Where one turn sends some rows of the set: a few examples, then the rows asked
Makem: [ -8   9  17 -17   0   1  -9  -3   2   9  14  19 -14  -3   6 -10   5   4
  -8  11  12   5   3   8   1]
nuvi: [-10  -3  13   3  -5  -1   4  14  -4  -5  10   3 -16  -6  15  -1  -8  15
  -2   6   4   3  19   0   9]
renu: [ -7 -14   5   4   9  13 -20  -4  -1  -1   3   7   2   4   5  -5 -15  -4
 -13   7  11   9  11   9   9]
kubof: [ -3  16  11   4   3   8 -22 -10  -9  -2  18  -3  -2   6   9  -2  -2  16
   0  12  18 -10   1   6   6]
Vite: [-10  -2  12   3   1   0   3 -16  -1   0  15   4   9   0  -4 -14  -5  15
  -1  -7   1  -6  13   9  11]
leve: [  1  -7   4   6  -6   7  -1   2  10  15  14  -3  -9   5   3  -2 -14  11
   1  14  21 -13  16  18   6]
kavif: [ -3  -5   4  19 -15  18 -15  -1   6   2   6  10  -8   4  11  -1  10  16
   0  16   9   2  12   8  16]
Kebem: [  7  15   9   2   4  15 -21  -5  -4  -2  15  -8  -5  14   8  -4   3  15
  -4  14  16  -9   1   6   1]
kibo: [-11   8   1  -4  -5  16   0  -8 -11   1   8  -1  -5   0   7   4  -5   2
 -14  12  -8  -2  -3  16  -2]
bopod: [-15   6  13   4 -10   3   0 -10   4   3  18  -6  -2  -2  -2  -9   3  14
   3  -4   0  -8  18  11  12]
Lofep: [  4  -5   6  13  -6  -6  -3  -1  -4   1  10  10 -18   4  14   2 -15  18
  -3   6  -4   7   9  -1  12]
Dele: [ -2  -9   6   1  -7   7  -8   4  -9   7  10  -4  -9  23   5 -10  -1   3
  -7   4  12 -10  10  11 -20]
sot: [ -6   2   5  15   5   9 -10   2  -9   3  20  21 -14  -2  -1  -1  -4   2
  -8   6   0 -15  -3  15  -1]
fasav: [ -9 -12   3  10 -16  12  -6  -7  10   7   8  14  -6   5   0   6   3  16
  -9   7   4   6   8   9  20]
Kar: [  8   2   2   3  -2   5  -2   4  13   7   8  -4  -3  15   7  -7 -14   4
 -10  16  14  -2  26   8   5]
lumob: [ -6  -1   8  10   2  -3 -12   4 -12   4   2  20 -12   5   0   0   8   2
 -16   4   5 -17  15   5   6]
Gigo: [ -3   2   7   1   1  10   5  -3   2  15   1   3   0  11   7  -9  15   9
   4   2   4  12  14 -11  -3]
dud: [ -1   7   3  16  -8   3  -3   2  -7  10  12  21 -16   0  -5   2  -1   3
  -9  -2  -1 -17   2   4   1]
Devud: [ -8  -5  -5   4  -7   4 -13  -7  -8  12   5  -2 -12  14  17 -15   1   6
  -6  17   3 -13  11  13 -12]
Pazof: [  3  -6  -3   8  -5  21 -12  -1  -9  13   9  -1 -12  15   6  -8   3   5
  -4  15  13  -7   7  14 -19]
bugi: [  6   0  10   7 -13   4   6  -1   0  18   0   9   4   2  11 -21   2  11
  -9   9  14   1   2  18  -7]
Riki: [ -6  14  15  -3  -4   7  -8  -7   3  11  16  19 -15   1   7 -16  -9  -1
   4   2  -1  10   9   0  -5]
dufup: [-6  3  7  9  4 10  3 -3 -1 22  1 -7  1  2 11 -9  8  9  4  2  4  7 12 -8
 -8]
koz: [ -6  15   8   2   6  18 -19   1 -12 -10  19   1  -3  13   2  -5  -4  13
  -6   9  15  -8   2   7   3]
peb: [  3   0   0  -2  -4   6   0  -2   1  14   3  -3  -6  -2   1   5 -15  11
   0   6  19   1  29   5   4]
vefaf: [-10   3  -1   4  -2  17  -2  -8  -7  14  -3   3 -10   2   7   8   2   8
 -13  20   1  -3  -8  11   1]
fegin: [ -2  -8  12  10   5  16 -16   3  -1  -5  -6   5   3  13   8 -15 -11   4
  -6   5  16   5  15  -2   6]
sofu: [  2  -8   8  17 -19  16 -12  -5   9  12   7   7  -4  12   4   2   9  11
  -6   8   4   3  16  10  18]
sume: [ 10   3  14   9 -13  12  10  -6   1  16  10   2   0   5   1 -15   3  19
  -2   8   9   0   9  12 -13]
vigi: [ -8   9  -3  -5  -1  12  -4  -3  -7  13   2  -1  -4  -1  14   1   4   0
 -16  18  -1   5  -6  12   5]
ker: [ -6  -6  -7  -1 -18   8 -16  -7  -8   1   4   8  -8  15   8  -1   2   7
 -13   4  11  -9  19   5 -13]
kibaf: [ -4 -10  15  11   5  11 -20  -3   2  -5  -1   7   0   8   9  -8 -13  -3
 -12  -3   5   7  10   1   5]
benil: [-13   5   9   0   3   4   0  -9   0   4  23   0   0   1  -2  -9  -1  12
   6 -11  -1  -5  12  13  11]
Fet: [ 11 -13  -1  12  -3  13  -2   0   9  11  12   3  -2  13   5  -9  -9  14
  -1  13  21  -7  19   5   4]
Neli: [ -9   4  11   3   8  11   6  -6  -7  16  -8   2  -2   0   4 -12   0   6
   0   0   2   8   6  -8  -6]
Meze: [  1  -5   1  10  -2   7  -2  17  -8   1  11   9 -18  -5  15  -4 -16   8
  -1   2   6  10   3  -1   1]
Vona: [  1 -15   0   9   2   5   3   8   2  -4  11  19 -13   1  12  -6 -12   8
  -5   2  -2   5   3   3   9]
Sesu: [ -2 -10  17   8   5   5 -23  -3  -3  -3   1   2   3  14   6  -9  -8   1
 -15   4  13   3  15  -3   9]
Nebu: [ -1   2  21  -6   6   6   4  -3  -2   8  21  18 -11   4  -3 -12 -10   3
  -1  -2   0   3   1   2  -3]
Benud: [-14   6  12   0  -6   8   2  -7   2   4  23   1   3   9  -7  -8   7  22
   3  -4   8  -3  14  12   7]
gik: [ -3  -2   1  11 -22  11  -9  -8   9   3   2  14  -4  10   9   5   8   7
  -7   6   1   4  12   9  17]
getur: [  2  10  12   0 -13   5  -9 -11 -14  14   6   9   5  -6   9 -15  -2  20
  -8  11  19   4   9  13  -6]
Bosit: [-7  4 10  3  7  7  0 -3 -7 18 -1 -5  1  4  8 -2  2  2  3 -3  5 14 15 -8
 -6]
borid: [ -3  12  -6  13   9  -3 -17   3  -9   7  19  20  -9   6   2   2   2   5
  -9   1   4  -7   8   8  -1]
gor: [  2  16  16   6   8  15 -15  -3 -11   4  13  -5  -8  11  -1   3   6  14
  -1  16  14  -9   6   1  -3]
liso: [  3   3  19  10  -8  -2  -4  -7  -2  19  11  -1  -1   1   1 -15   2  17
  -8   9  10   8  14  24  -7]
napid: [  1   0  14  -7  -1   2 -11  -4   2   9  25  22 -12   5   0 -15  -7   8
   0  -1  14   3  -2  -2   2]
sogez: [ -6   7   1   0   0  11  -3  -8  -9  11   9   6  -4   0  13   7  -4   3
 -16  15  -6  -2 -11  12   7]

gor -> renu
fegin -> Neli
Now these:
nuvi -> getur
bopod -> kubof
borid -> Kar
bugi -> dud
sogez -> sofu
Fet -> Nebu

Where one turn sends some rows of the set: a few examples, then the rows asked
tas: [ -6 -15  -1  -7  -3 -10   4  -8   0  -1  -6   7  22 -23  -9   0  -6  16
  -8 -14]
Kopod: [  1   3   1  11  10  -4  -7   3   0  -5   5   5  20  -8  -3   6   5  -4
 -10 -18]
pedis: [  0 -18   3 -15  -8   1   4   8  -3  -4  -1   5  10 -15  11   6   5 -14
 -12  -3]
Salol: [ -8   6   6 -24  -7   0   5 -12   5   5   3   6   8 -19  -8  -2   6   6
  -8  -5]
rofu: [ -1  -4   6  -3  -9   6  -2 -11  -1  -5  -7  -5  -1  -7  -6   0  11  -4
   5  10]
koli: [-12 -14   2  -7  -4  -2  -9  10 -11   7   1   3   7 -20   0  -2   9   4
   2   7]
lel: [ -2 -17   3 -10  -3  12   7 -14   7  -8   8  10   8 -25   9  19  14   4
  -4 -11]
Puluk: [-13 -18  13   2  -9  15   1 -13   5   2   0   1   8 -31   3  -4  12  -2
   3 -19]
vekog: [  9  -3  16  10   4   9   1 -14  -2 -12   3   1   5 -18  -3   9   2  13
  -6 -10]
pon: [ -6  -8   2   7  -5   8   3  -1   1   1   5   8  16 -16 -10  -2   7  -1
 -15  14]
dogi: [-22 -14   5   2   2   3   6   9  -1  -4  -2   6   6 -19   0   6   9 -10
 -10 -24]
divi: [  9   1   5  18  -3   1   6  -9  -1  -3   1   3  17 -16   3   0   8 -13
   3  -5]
kov: [-10  -6   0  -3  -8  -6 -14  -4   2 -17  -6   1  -1 -11  -5   0   1  -2
   8 -11]
Taku: [ -3  -2  -5 -11 -16   4  17  -9  -4   5   5  18  12 -18  11   2   7   1
   0  -1]
sab: [ -7   8  13  -9   6   5   0  -4   1  -9  10  -1  -1  -3   3  10  -5  -2
   0 -10]
bome: [  3  -5   6   4   8  -4  -6 -13  -5  -9   8  10   6 -21   3  11   8   2
   9 -26]
mina: [-10  -3  11  -4   2  -3  -5  -3  -5   3   1  10  13 -11  11  13   5   9
   1 -31]
vol: [ -8 -12   1  -9  -1  -1  14 -17   7  -2  -4   3   5 -18  -6  -5  15  -2
   5   9]
buko: [  2 -11   5  -7 -15   6   2  -5  -5  10  -3 -10  12 -30   1  -2   3   8
  -9  -1]
rok: [-13 -20   1   9   7   2  -2  -7   4  17  -9   7  15 -14  -1   0  -2  -2
  -8 -14]
zek: [ -9  -4  10  -5  -2   7  15  -5   2   5  -3  16  -4  -5   1  -4  14  15
 -13  -7]
Fode: [ -7  -8   6   6   1   1  16  -5 -12   0  -1   8  18  -8   0   5  24   0
  -7 -22]
talip: [-16 -11  16   0   9   1   9   7   0  11   1  -5  12 -14   1  -2   1  14
  -8  -7]
biriz: [  2 -12   9   3   3  11 -11   3  -6   5  10   6  20 -11  -4   2   0   4
 -16 -17]
nuki: [  0 -11   3   8   5   3  -8  -2  10  -4  -3  -1  15  -2  -5  -1   0   5
  -7   7]
Sif: [  2  -6 -12  10   7  -5   2  -8   5   1  -3  10   2  -4  -3  -5   1   3
  10  -4]
karo: [-10  -6  -3 -12   0  -5   6 -13   0   0  -9   2  -5 -20   6  13  16  -1
   8 -19]
laf: [ -5   6   7  -5  -1   1   5 -25   1  -1   1   9  -5 -14   0  10   5   0
  12  -8]
Viz: [-14  -1  -7   1   5   3  15   5 -13  11  13   2  12 -20   2   6   8   2
   5 -12]
zeda: [ -6 -21  -3 -10  -1   4  12 -12  -1  -7   1  21   5 -16  -3  -5  10   5
  -2 -24]

zek -> tas
rofu -> Kopod
Now these:
Fode -> Salol
mina -> vol
vekog -> kov
dogi -> Taku

